Small tables with named rows and columns. After each table, cells are looked up by row and column.

Metuge =
cols = Verug, Sir, Zel, Tifote, Nek, Libe
Savudi: [112, 97, 117, 117, 144, 206]
Nokosu: [113, 104, 116, 116, 131, 117]
Dumuz: [116, 101, 115, 117, 145, 115]
Nuz: [62, 70, 117, 115, 157, 122]
Dema: [96, 108, 117, 116, 117, 117]
Dinudad: [101, 111, 117, 116, 116, 118]
Lezesu: [104, 97, 114, 116, 141, 21]
Goni: [180, 187, 117, 118, 43, 109]

Sir of Nokosu = 104
Libe of Dumuz = 115
Nek of Dema = 117
Tifote of Nokosu = 116
Verug of Goni = 180
Nek of Nuz = 157
Libe of Nokosu = 117
Nek of Dinudad = 116
Sir of Dema = 108
Libe of Goni = 109
Nek of Dumuz = 145
Tifote of Lezesu = 116
Nek of Savudi = 144
Libe of Nuz = 122
Zel of Goni = 117
Sir of Goni = 187
Which row has the largest Sir? Goni

Lom:
|  | Puv | Pep |
|---|---|---|
| Lizizo | 74 | 433 |
| Pogulu | 492 | 490 |
| Deva | 697 | 658 |
| Godared | 747 | 226 |
| Mib | 211 | 541 |
| Pofuza | 166 | 553 |
| Risoz | 172 | 546 |
| Tomar | 488 | 485 |
| Misit | 756 | 236 |
| Vafesa | 684 | 628 |

What is the Pep of Pofuza in Lom? 553
What is the Pep of Risoz in Lom? 546
What is the Puv of Tomar in Lom? 488
What is the Puv of Deva in Lom? 697
What is the Puv of Godared in Lom? 747
What is the Puv of Mib in Lom? 211
What is the Pep of Deva in Lom? 658
What is the Pep of Mib in Lom? 541
What is the Puv of Risoz in Lom? 172
What is the Puv of Lizizo in Lom? 74
What is the Pep of Vafesa in Lom? 628
What is the Pep of Misit in Lom? 236
What is the Puv of Pogulu in Lom? 492
What is the Pep of Lizizo in Lom? 433
What is the Pep of Tomar in Lom? 485
What is the Pep of Godared in Lom? 226
What is the Puv of Misit in Lom? 756
Which row has the largest Pep? Deva

Table Zas
	Niran	Fivo
Bokonen	201	165
Nuta	52	172
Totiz	121	157
Sugebuz	184	157

Niran of Nuta: 52
Fivo of Sugebuz: 157
Niran of Totiz: 121
Fivo of Bokonen: 165
Niran of Sugebuz: 184
Fivo of Nuta: 172
Fivo of Totiz: 157
Niran of Bokonen: 201

Fuz:
cols = Les, Mig, Raru, Rotifif, Navive, Bim
Nul: [5.5, 3.4, 5.6, 6.3, 5.2, 3.7]
Sol: [4.6, 7.6, 4.6, 4.7, 1.5, 7.7]
Vuged: [2.5, 6.9, 4.2, 4.5, 5.4, 5.6]
Vuk: [5.9, 5.2, 6.0, 4.1, 4.5, 5.8]
Gekapa: [3.7, 4.2, 6.2, 4.6, 4.6, 3.0]
Gimopen: [2.6, 7.8, 4.3, 4.9, 6.5, 3.7]
Rut: [3.1, 6.6, 4.9, 4.4, 5.0, 6.1]
Vif: [5.7, 2.5, 4.6, 4.4, 4.7, 4.2]
Gele: [4.6, 4.8, 6.1, 3.5, 6.6, 3.8]
Nat: [2.4, 7.5, 4.4, 2.6, 7.4, 3.8]
Farabo: [1.9, 5.9, 3.0, 3.4, 6.1, 5.5]

Nat, Raru => 4.4
Nat, Rotifif => 2.6
Sol, Navive => 1.5
Nul, Bim => 3.7
Gele, Raru => 6.1
Gele, Navive => 6.6
Sol, Mig => 7.6
Vif, Navive => 4.7
Vuged, Les => 2.5
Rut, Rotifif => 4.4
Sol, Bim => 7.7
Gele, Rotifif => 3.5
Nul, Rotifif => 6.3
Vuk, Raru => 6.0
Which row has the largest Les? Vuk

Gusular
|  | Bok | Pugegaf | Navetuv | Gik |
|---|---|---|---|---|
| Mesutik | 703 | 486 | 273 | 619 |
| Kige | 822 | 423 | 372 | 457 |
| Rig | 803 | 433 | 342 | 489 |
| Zefemo | 889 | 413 | 100 | 610 |
| Gam | 804 | 412 | 613 | 300 |
| Komaneg | 147 | 717 | 613 | 768 |
| Sokimol | 831 | 416 | 408 | 424 |
| Kuvig | 577 | 542 | 280 | 705 |
| Baso | 902 | 354 | 776 | 106 |
| Nenapo | 405 | 610 | 408 | 731 |
| Muze | 562 | 533 | 477 | 569 |
| Gir | 483 | 552 | 704 | 457 |
| Rir | 614 | 507 | 474 | 532 |
| Rer | 463 | 546 | 909 | 327 |

What is the Gik of Baso in Gusular?
106
What is the Gik of Rer in Gusular?
327
What is the Pugegaf of Muze in Gusular?
533
What is the Navetuv of Sokimol in Gusular?
408
What is the Bok of Gir in Gusular?
483
What is the Pugegaf of Baso in Gusular?
354
What is the Gik of Kige in Gusular?
457
What is the Bok of Komaneg in Gusular?
147
What is the Gik of Gam in Gusular?
300
What is the Pugegaf of Mesutik in Gusular?
486

Gugufun
cols = Gef, Ruz, Vap, Vud, Midu, Likota, Kesulo
Gipo: [82.669, 25.386, 81.070, 13.189, 46.412, 58.598, 72.346]
Bigatal: [49.839, 63.186, 98.679, 37.804, 9.157, 45.439, 55.537]
Ren: [85.952, 12.787, 57.592, 27.254, 34.770, 37.763, 86.099]
Suk: [89.235, 19.087, 54.657, 25.496, 46.412, 46.536, 83.043]
Subu: [43.273, 34.836, 98.679, 34.287, 55.726, 37.763, 76.930]
Did: [43.273, 47.436, 92.809, 36.046, 41.756, 52.019, 75.402]

What is the Midu of Did in Gugufun? 41.756
What is the Kesulo of Did in Gugufun? 75.402
What is the Likota of Subu in Gugufun? 37.763
What is the Vap of Did in Gugufun? 92.809
What is the Midu of Subu in Gugufun? 55.726
What is the Kesulo of Bigatal in Gugufun? 55.537
What is the Gef of Bigatal in Gugufun? 49.839
What is the Ruz of Bigatal in Gugufun? 63.186
What is the Midu of Suk in Gugufun? 46.412
What is the Vud of Gipo in Gugufun? 13.189
What is the Likota of Did in Gugufun? 52.019
What is the Vap of Suk in Gugufun? 54.657
What is the Kesulo of Gipo in Gugufun? 72.346
What is the Likota of Bigatal in Gugufun? 45.439

Nof
         Sonome  Gepobid     Zif  Duvit
Tunivor  -0.771    0.388  -0.007  0.778
Mezefo   -0.623    0.392   0.047  0.735
Dis       0.063    0.415   0.296  0.536

Tunivor, Sonome => -0.771
Mezefo, Zif => 0.047
Mezefo, Duvit => 0.735
Dis, Gepobid => 0.415
Mezefo, Gepobid => 0.392
Dis, Sonome => 0.063

Kunuguk
|  | Zaz | Rud | Nik |
|---|---|---|---|
| Vil | 143 | 130 | 133 |
| Sofo | 149 | 150 | 144 |
| Geg | 167 | 209 | 211 |
| Det | 152 | 138 | 145 |
| Ropesav | 200 | 134 | 134 |
| Lomufo | 142 | 12 | 187 |
| Mefa | 114 | 196 | 193 |

What is the Nik of Ropesav in Kunuguk? 134
What is the Zaz of Vil in Kunuguk? 143
What is the Zaz of Det in Kunuguk? 152
What is the Rud of Ropesav in Kunuguk? 134
What is the Zaz of Mefa in Kunuguk? 114
What is the Rud of Geg in Kunuguk? 209
What is the Zaz of Geg in Kunuguk? 167
What is the Rud of Mefa in Kunuguk? 196
What is the Rud of Lomufo in Kunuguk? 12
What is the Nik of Lomufo in Kunuguk? 187
Which row has the largest Nik? Geg

Pogume
          Gikup    Ref   Zeloz  Lurob
Dop       17.66  25.63  -22.62  27.70
Divelo    -5.89  30.35   44.70  32.03
Dup       73.32  18.79   63.43  16.97
Mab       38.88  20.43   49.12  26.45
Lopiduz   17.90  27.79  -98.67  23.65
Kel      -29.20  24.98   13.29  16.06
Tede      92.76  15.30   22.97  19.17
Lumukin   59.69  22.61   42.25  35.29
Fus      -14.28  29.41   -8.09  26.31
Dap        9.68  25.42  -77.32  19.81
Kopi      19.06  24.08    4.35  32.48

Gikup of Dop is 17.66
Lurob of Dop is 27.70
Gikup of Dap is 9.68
Ref of Dop is 25.63
Gikup of Kel is -29.20
Ref of Dap is 25.42
Lurob of Mab is 26.45
Lurob of Kopi is 32.48
Lurob of Kel is 16.06
Zeloz of Divelo is 44.70
Zeloz of Dap is -77.32
Ref of Fus is 29.41
Ref of Tede is 15.30
Lurob of Tede is 19.17
Lurob of Dup is 16.97
Zeloz of Tede is 22.97
Zeloz of Mab is 49.12
Zeloz of Dup is 63.43
Ref of Kel is 24.98
Which row has the largest Lurob? Lumukin

